One turning vector, and how many ticks it has turned:
The counts run from 0 to 135.
[-0.20 -0.38 -0.75  3.01  0.61 -0.24  1.36 -0.06 -3.23 -1.92  2.41  1.22
 -1.56  1.26 -0.45  1.68  1.57  2.34  1.76 -1.02 -0.07  1.10 -1.66  0.23
 -1.56  1.03  1.41  0.67  1.15 -3.24  1.38 -0.15 -1.52 -1.73  1.76 -0.75
  0.51 -1.69  0.06 -2.63 -2.25 -0.97  0.48 -1.26  0.99  0.10 -1.19  0.27] : 131
[-1.81 -1.72  0.04  3.27  0.31 -1.60 -0.22 -0.53 -1.89  0.61  0.09  1.83
  0.65  1.14  0.04  4.04 -0.33  1.43  1.03 -1.07  0.99  0.74 -0.64  2.59
  0.35  0.49  0.03 -0.88 -0.27  0.32 -0.46  1.12 -0.06  2.25  0.07  0.37
  0.27 -5.06 -1.00 -1.82 -0.18 -2.47  3.07 -1.99  1.53 -0.03 -0.77  1.92] : 105
[-0.42 -2.14  0.87  2.54  1.39 -0.59  0.06 -0.36 -0.46  0.00  2.57  2.94
  1.60  1.25 -0.80  2.94 -1.08  2.68 -0.81 -1.08  1.34  1.05 -1.46  1.16
 -0.14  1.21  2.28 -0.29 -0.43  0.33 -0.14  1.44  1.18 -0.36 -0.60 -2.38
  2.59 -1.32  1.14 -1.85 -0.33 -1.12  2.36 -1.23  2.64  1.84 -1.06  1.70] : 34
[ 0.18  0.42 -0.77  2.88  1.44 -1.35 -0.01  0.47 -2.43 -0.79  1.34  2.22
 -0.84 -1.42 -1.42  3.85  3.24  0.17 -1.35  0.54  1.33  1.61  0.61  0.11
 -0.44 -0.71  0.84  1.07  0.40 -1.75 -1.63  1.85  1.00 -0.37  0.65 -0.93
  3.03  0.50 -0.12 -3.03 -1.76 -0.35 -0.13 -0.26  1.37  0.70  0.70  0.09] : 52
[-1.19 -1.85 -0.93  1.42  1.12  0.31 -0.54  0.05 -4.27  0.84  1.62  2.56
 -1.74  2.36 -1.71  0.99  0.10  1.58  1.56 -0.55  2.06 -0.28  0.34  1.94
 -0.66  1.83  1.83 -0.89 -1.32  0.38 -1.43 -0.79 -2.20 -2.01  1.05 -2.15
  1.94 -1.33 -0.37 -1.39 -1.84 -0.43 -2.10 -0.22 -1.17 -0.22 -0.67 -0.96] : 12
[ 0.92 -2.49 -0.65  2.31 -0.49 -0.04 -0.48 -0.73 -1.72  0.47  1.81  1.95
  0.12  2.67 -1.28  2.45 -0.57  3.16 -0.91  0.43  2.04  1.75 -0.35  2.80
  1.06  1.59  3.04 -0.48  1.04  0.49 -0.95  0.40 -0.13 -2.14  0.09 -2.00
  2.69 -2.24 -0.46 -2.00  1.50  1.31  0.54  0.74  0.36  1.58 -1.36  0.64] : 98
[ 0.14 -1.42 -0.65  1.86  1.88  0.13  0.69  0.41 -1.56  0.28  1.08  1.84
 -1.93  1.54 -0.18  2.87  0.73  1.92  0.79 -2.39  1.29  1.72 -2.07  3.23
  0.06  2.54  0.87 -1.96  0.68  0.75 -1.29  1.36 -1.03  1.15  1.70  0.03
 -0.86 -3.61 -1.95 -2.33  1.36 -1.48  0.29 -1.96 -0.10  1.70  0.27 -0.10] : 23
[ 0.23 -0.74 -0.53  2.45  2.90 -1.80  1.85 -0.56 -1.19  1.08  2.55  1.63
 -0.66  0.94 -2.22  2.02 -0.07  0.19  0.38 -0.89 -0.10 -0.24  0.28 -0.45
 -0.19  0.58  0.32 -1.86 -0.55 -0.27 -1.80  2.28  0.09  0.56  1.37 -3.00
  3.06 -0.57 -0.95 -2.55 -1.59 -1.63 -0.10 -2.63  0.33 -1.63 -1.82 -0.95] : 120
[ 0.07 -0.56  1.14  4.52  0.82 -0.05  1.43  0.45 -2.66  0.30  2.24  1.47
  0.38 -0.77 -1.56  2.05  2.07 -0.41  1.43  1.28  1.39  1.17  1.05 -0.76
  0.95 -0.65  0.17 -1.07 -0.61 -0.59 -2.38  1.28 -0.60 -0.78  2.02 -2.61
  2.76  1.00 -1.61 -0.83 -3.35 -1.12 -1.23  0.28  0.91 -0.35 -0.29  1.41] : 47
[-1.78 -1.12 -0.35  2.15 -0.72 -0.29  0.05  1.01 -3.54 -0.58  0.26  0.67
  0.94 -0.94 -0.22  4.35  1.57  1.81  1.13  1.00  0.73  0.54  0.12  2.05
 -1.00  0.45  0.11 -0.08  0.16 -4.26  0.02 -0.78 -0.99 -0.46  0.66  0.33
 -0.07 -2.05  0.40 -2.46 -1.06 -2.77  1.81 -1.04  2.10 -0.22  0.51 -0.12] : 68
[ 1.30 -1.76 -0.85  3.21 -0.15  0.99  1.22  1.29 -0.22  2.67  3.25  2.24
  1.05  0.90  0.51  1.74  0.64  1.75  0.77 -0.77  0.89  1.45 -0.59  2.31
  0.36  2.05  1.46  0.12 -0.57 -0.48 -1.79  1.34 -1.24 -1.26  0.77 -0.11
  0.13 -2.58 -1.89 -0.58 -0.63 -0.12  0.11  0.50 -0.14  3.45 -0.69  2.19] : 27
[-0.10 -3.21 -0.93  0.84 -2.36  0.06  0.55  0.91 -3.61  2.20  2.36  0.59
  0.24  1.16 -1.42  1.87 -0.45  1.22 -0.35  0.18  1.15 -0.16 -0.32  2.30
  0.97  0.11 -1.13 -1.86 -1.24 -1.60 -3.45  0.52 -0.04 -0.48 -0.01 -2.71
  1.30 -0.85 -2.11 -3.15  0.21  0.46 -0.95  0.33  0.34 -1.09 -0.50  0.55] : 82
[-1.22 -3.40 -1.07 -0.28 -1.85 -0.40  1.31  1.70 -2.55  2.91  2.88  0.98
  0.50  1.91 -0.05  1.35  0.77  0.79 -1.26  0.78  2.42 -0.42 -0.35  3.13
 -0.81  0.52 -0.80  0.66 -1.69 -2.51 -1.18  0.73 -0.40 -1.96 -1.43 -1.69
  2.86 -1.07 -0.32 -2.67 -0.11  0.40  0.11 -0.80 -0.50  0.95 -0.10  0.64] : 81
[-0.31 -2.23  0.46  3.07  0.61  0.25  0.76  1.26 -0.28  2.99  1.53  1.41
  1.79  0.78 -1.20  2.76 -0.71  0.62  2.08  2.74  1.43  0.54  1.10  2.69
  2.79  0.46  0.30 -0.48 -0.88 -0.97 -1.84  1.43 -0.65  0.01  1.16 -0.85
  1.40 -3.28 -2.09 -0.72  0.07 -1.82  0.21 -2.05  2.70  1.19 -1.43  0.96] : 101
[-1.49 -1.47 -0.21  1.90  1.43 -1.51 -0.53 -0.60 -3.13 -0.56  2.96  0.41
 -2.06  3.82 -2.55  2.04  0.87  1.11  0.15 -1.24  1.06  1.37 -1.24  0.87
  0.06 -0.44 -1.56 -0.81 -1.16 -1.91 -1.89 -0.38 -0.30  0.84  0.51 -0.03
  1.40 -3.47 -0.81 -1.83  0.15 -0.63  0.28 -2.27  0.63 -0.21  0.11  0.03] : 14
[-1.38 -2.42  0.00  2.15 -0.18 -0.05 -0.78  0.93 -3.15  1.63  1.24  1.68
  1.94 -2.52  0.70  2.58  0.66  0.69  0.73  2.51  2.37 -0.16  0.35  3.13
  0.03  1.45  0.91 -1.54 -0.87 -1.10 -0.58  0.18 -1.54 -1.14  1.08 -2.07
  1.61 -0.05  0.66 -0.74 -2.53 -1.73 -1.29  0.02 -2.15 -0.39  1.05 -1.54] : 75
[-1.69 -1.81 -0.20  1.74 -0.18 -0.53 -0.08  1.53 -1.44  0.00 -0.03  0.89
  1.17 -0.70  0.18  4.50  2.16  1.00  0.76  1.68  2.47  1.92 -0.79  3.59
 -0.50 -0.73 -0.55 -0.69 -0.06 -3.71  0.30  0.83  0.36  1.74 -0.30 -0.39
  0.57 -1.78  0.59 -1.11  0.28 -2.68  0.85 -2.77  2.28 -0.04  1.36  0.51] : 69
[-1.49 -2.33  0.09  2.33  0.89 -0.68  0.19  0.98 -3.18  2.59  3.04  1.55
 -0.59  1.20 -0.99  0.93 -0.36  1.07  1.47  1.03  2.87  1.31  0.81  1.92
  0.50  1.04  0.42 -2.03 -1.36  0.92 -0.82 -0.19 -1.73 -0.17  0.08 -1.74
  2.90 -0.92 -0.75 -0.76 -1.53 -0.10 -2.09 -1.72 -1.43 -0.42  0.93 -0.23] : 11
[-0.83 -0.02 -0.83  2.53  1.03 -0.52  3.22 -0.47 -2.23 -0.13  2.72  0.61
 -0.07 -0.96 -0.40  2.92  3.04  0.22  1.18  1.27  0.93  0.96  0.67  0.01
 -0.02  0.24  0.88 -0.26  2.25 -2.06  1.83  1.57 -0.69 -0.04  1.17 -0.30
  2.27 -0.76 -0.12 -2.65 -2.93 -1.70 -0.12 -1.79 -1.03 -1.34 -0.02 -1.71] : 57
[-1.80 -2.48  0.11  3.06 -1.17 -0.20  0.61  0.37 -2.36  2.03  1.47  0.53
  1.53 -2.90 -0.04  3.02  1.21  0.54  1.65  2.96  2.73  0.45  1.13  2.66
  1.71  0.21 -1.25 -2.15 -1.17 -1.22 -0.92  1.09 -0.71  1.41  0.59 -1.72
  0.63 -0.86 -1.13 -0.85 -2.31 -1.88 -0.19 -0.74 -1.10 -0.41  0.57 -0.48] : 74
[ 0.05 -1.59 -1.92  0.44  1.51 -0.23  1.00  0.21 -1.28  2.22  3.52  0.00
 -0.53  2.24 -1.74  1.80 -0.23  1.70  0.12 -0.90 -0.26  0.10 -0.07  1.37
  0.14  1.72  0.90  0.06 -1.04 -1.75 -2.67  1.87  0.01 -0.21 -0.49 -0.95
  1.65 -2.95 -2.30 -4.14  1.11 -0.23 -0.14 -1.68  1.00  1.33 -1.64 -0.11] : 18
[ 0.35 -0.43 -2.08  0.23  0.04  0.19  2.65  2.93 -1.15  2.40  2.66  1.15
 -0.81 -0.98  1.23  2.43  2.43  0.65 -0.31 -0.66  1.58  1.44  0.09  1.79
  0.02  1.03  0.84 -0.65  0.70 -2.22 -1.62  3.26  0.01 -0.40  0.12 -1.43
  1.46  0.06 -2.15 -2.42 -1.01 -0.51  0.16 -0.89  0.68  0.97 -0.42  0.65] : 54
[-2.13 -2.62 -0.47  0.63 -1.65 -0.90  0.59 -0.32 -3.40 -0.06  1.63  0.32
  0.44  1.59  0.70  2.75  1.18  2.32 -0.26 -1.26  1.51 -0.92 -1.53  2.96
 -1.62  0.29 -1.43 -2.35 -0.77 -2.10  0.15  0.25 -1.04  0.64 -0.31 -1.42
  0.69 -1.86  0.32 -2.73 -1.02 -1.76  0.93 -1.62 -1.67 -1.52  0.66  0.52] : 77
[-0.68 -2.38  1.90  2.18  1.96 -0.25  1.30  0.74  0.37  2.63  2.21  2.58
  2.15 -0.71  0.11  2.19  0.37  0.23  1.00  0.12  1.19  0.16  0.56  1.47
  0.26  1.03  1.34 -1.84 -0.36  0.93 -1.31  2.61 -0.12  0.91  0.19 -2.70
  1.29 -0.60  0.07 -0.57 -2.67 -3.37 -0.10 -2.35  0.07  0.47 -0.46  0.45] : 38
[-1.03 -2.90 -1.80  0.57 -1.57 -0.02 -0.92  0.30 -2.77  0.29  0.41  1.65
  1.43 -2.92  0.80  3.16  0.94  2.90 -1.89  0.37  1.42  0.57  0.24  2.90
 -0.79  1.94  2.86 -0.31  0.35 -1.41 -0.93  1.23  0.57 -0.54  0.39 -2.47
  2.13  0.81  0.93 -2.53 -0.33 -0.61  1.30  0.09 -0.11  0.19 -0.20  0.47] : 71
[ 0.16 -2.44 -1.16  1.25  0.95 -2.24  0.80 -0.40 -0.70  3.38  1.67  2.16
  2.18 -0.05  0.69  1.69 -0.80  1.83 -1.28 -1.39  1.20 -0.10  1.10  2.85
 -1.59  1.68  2.30 -0.22 -0.76 -0.70 -0.56  1.55 -0.45 -0.21 -0.32 -1.64
  2.01 -2.35 -0.42 -1.18 -1.42 -0.77  1.76 -0.90 -0.85  2.14 -1.96  1.75] : 108
[ 0.95 -0.70  0.04  3.50  1.01  1.01  3.00  0.99 -1.05  0.63  3.26  2.01
 -0.95 -0.14 -0.13  1.76  1.56  0.94  2.07  0.12  1.37  3.30 -0.99  1.70
  0.89  1.25  1.83 -1.32  0.47 -0.03 -0.72  2.11 -1.87 -0.66  2.00 -2.29
  2.22 -0.54 -0.31 -0.72 -0.57 -0.77 -3.42 -1.66  0.28 -0.26 -0.35  0.50] : 129
[-0.27 -1.61 -1.73  3.09  1.29 -0.41  1.57  0.39 -0.59  1.98  3.47  1.22
  1.14  1.58 -0.16  0.78  1.67  2.08  0.31  0.00  1.48  1.66 -0.39  2.05
  0.68  1.93  1.46  1.28  0.31 -0.43  0.78  0.71 -0.46 -0.31 -0.45  0.93
  1.42 -3.21 -2.00 -1.75 -1.41  0.68  1.60 -1.16  0.15  3.84 -0.50  1.54] : 26
[-0.28 -0.10 -1.45  2.90  0.34 -0.63 -0.10  0.00 -4.18  0.15 -0.13  0.56
 -0.71  1.90 -0.78  2.17  1.76  1.88  1.78  0.61  1.32  1.05 -0.15  3.09
  0.19  1.42 -0.13  0.14  0.52 -1.58  0.36 -1.39 -2.52 -1.59  1.18  1.34
  0.62 -3.95 -1.35 -2.24 -0.83 -1.19  0.37 -0.12 -0.73  1.49 -0.04  0.24] : 95
[ 0.24 -1.38 -1.99  0.24  1.98 -0.58 -0.05  1.94 -2.25  2.03  2.56  1.28
 -1.25  2.55 -1.81  1.67  0.44  1.59 -1.73 -0.67  1.13  0.57  0.36  2.64
 -1.43  1.85  1.94  1.60 -1.41 -1.53 -3.19  0.23 -0.61 -2.09 -0.65 -1.03
  2.09 -1.76 -0.60 -3.08  0.16  0.94  0.46 -0.78  0.18  2.55 -0.14 -0.67] : 17
[-1.55 -2.70 -2.37  2.13 -0.07 -1.49 -1.11 -1.86 -4.82  2.53  2.16  1.27
  0.19 -0.57 -0.96  1.53 -1.16  2.01 -1.20 -0.98  0.54  0.08  0.68  1.49
 -0.49  1.69  0.29 -0.25 -1.69 -0.27 -2.12  0.44 -0.63 -0.20 -0.27 -1.23
  1.21 -1.70 -1.70 -2.47 -0.71  0.80  1.24  1.08 -2.17  0.74 -0.38  0.60] : 8
[-0.67 -0.90  0.20  3.70  2.49 -3.57 -0.08 -0.52 -2.53  0.96  1.98  1.56
  0.10  1.00 -1.52  2.04  0.82  0.20 -1.49 -0.02  1.57  1.89  0.65  0.00
 -0.46 -0.35  0.97  1.48 -1.31 -0.81 -1.09  0.93  0.19 -0.04 -0.61 -1.36
  3.66 -2.24  0.23 -0.97 -2.31  0.70  1.84 -1.85  1.34  0.44 -0.67  1.49] : 116
[-0.18 -1.35  0.10  3.24  1.28 -0.94 -0.44  0.82 -1.52  1.02  1.75  2.71
  0.71 -1.08  0.81  2.11  1.90  0.79 -1.16 -1.21  3.03  2.30 -1.13  1.49
 -1.27  0.35  1.51  0.05 -1.16  0.91 -1.62  0.96  0.64 -0.21  0.75 -1.61
  1.75  0.36  0.48 -0.52 -2.62 -0.24  0.34  0.07 -0.58  1.61  0.75  2.15] : 43
[-0.08 -0.49 -0.23  0.69 -0.91 -0.39  2.26  1.52 -2.38 -0.85  1.85  1.88
 -1.76  1.81 -0.42  2.22  2.19  0.90  0.46 -2.50  1.15  1.17 -2.08  0.81
 -1.03 -0.55  0.26 -1.77  0.37 -1.89 -1.44  2.02 -0.46  0.57  1.16 -2.65
  0.49 -1.24 -0.55 -3.27 -1.04 -1.38  0.15 -2.13  2.03 -1.07 -0.34  1.09] : 50
[-0.80 -1.30 -1.42  0.96  2.28 -2.14 -0.64 -1.28 -2.54  0.62  0.90 -0.71
 -0.60  1.26 -2.27  3.68  1.25  2.09 -2.03  0.27  1.37  0.86 -0.16  2.88
 -0.16  1.05  0.02 -0.95  0.13 -1.06 -1.06  1.12  0.88  1.31  0.05 -0.43
  3.95 -2.43 -0.86 -3.37  1.40 -0.54  0.70 -1.07 -0.83 -0.19  0.80 -1.70] : 88
[ 0.69 -0.71 -1.57  3.49  1.22 -0.96  1.31 -0.99 -1.45  0.18  2.69  1.76
 -1.91 -0.22  0.40  2.92  1.73  2.12 -1.39 -1.96  1.87  2.97 -0.32  0.93
 -0.22  1.03  2.02 -0.99  1.03  0.97 -0.91  3.02  0.69  0.78  0.23 -1.75
  3.23 -0.73 -0.41 -2.31 -0.23  1.68 -0.16 -0.65 -0.69  0.85 -0.82  0.78] : 125
[ 0.36  0.29 -1.82  3.85  1.45 -0.39  2.15  0.04 -1.78  2.09  3.26  0.50
 -0.47 -0.87 -0.61  2.07  1.88  0.67 -0.22  0.13 -0.41  1.47  0.93  0.87
 -0.79  1.02  0.38  1.50 -0.84 -3.53 -0.68  1.49 -1.57 -0.66  0.95  0.61
  0.77 -0.98 -2.18 -1.13 -2.70  0.44 -0.22 -0.70 -0.17  1.85 -0.52  1.19] : 127
[-1.23 -0.73  1.09  2.97  2.03 -2.61  1.21 -0.62 -2.72 -0.06  1.10  0.85
  0.62 -0.39  0.22  2.80  2.85  0.51 -0.56 -2.14 -0.01 -0.50 -1.40  0.76
 -2.30 -0.52 -0.32 -0.36 -1.51 -2.14 -0.67  0.67 -0.55  1.01  1.06 -0.70
 -0.02 -1.94 -0.52 -1.18 -3.54 -2.73  1.82 -1.34 -0.24  0.34  0.03  1.38] : 41
[-0.35  0.13 -0.46  3.82  0.24 -0.40  1.73  1.00 -1.46 -1.44  2.29  0.69
 -0.99  1.26 -0.43  3.09  2.38  1.55  1.62 -0.73  0.64  2.45 -1.44  0.55
 -0.27 -0.16 -0.17  0.76  0.58 -3.22  0.26  0.69 -0.97 -0.16  1.05  0.29
  0.14 -2.98  0.04 -2.11 -1.30 -0.29  0.72 -2.21  2.82  0.80 -0.51  1.47] : 132
[-0.79 -1.09 -0.94  2.63 -0.62 -0.05  0.47 -0.88 -4.21  0.39  1.09  1.66
 -1.21  2.20 -0.83  2.54  0.77  2.03  2.43  1.29  2.19  0.59  0.22  2.36
  2.04  0.89  1.15 -0.91  1.46  0.96  0.81 -0.40 -1.32 -1.58  1.36  0.22
  1.35 -3.48 -1.51 -2.54 -1.10 -0.70  0.74  0.22 -1.68 -0.15 -0.64 -0.88] : 94
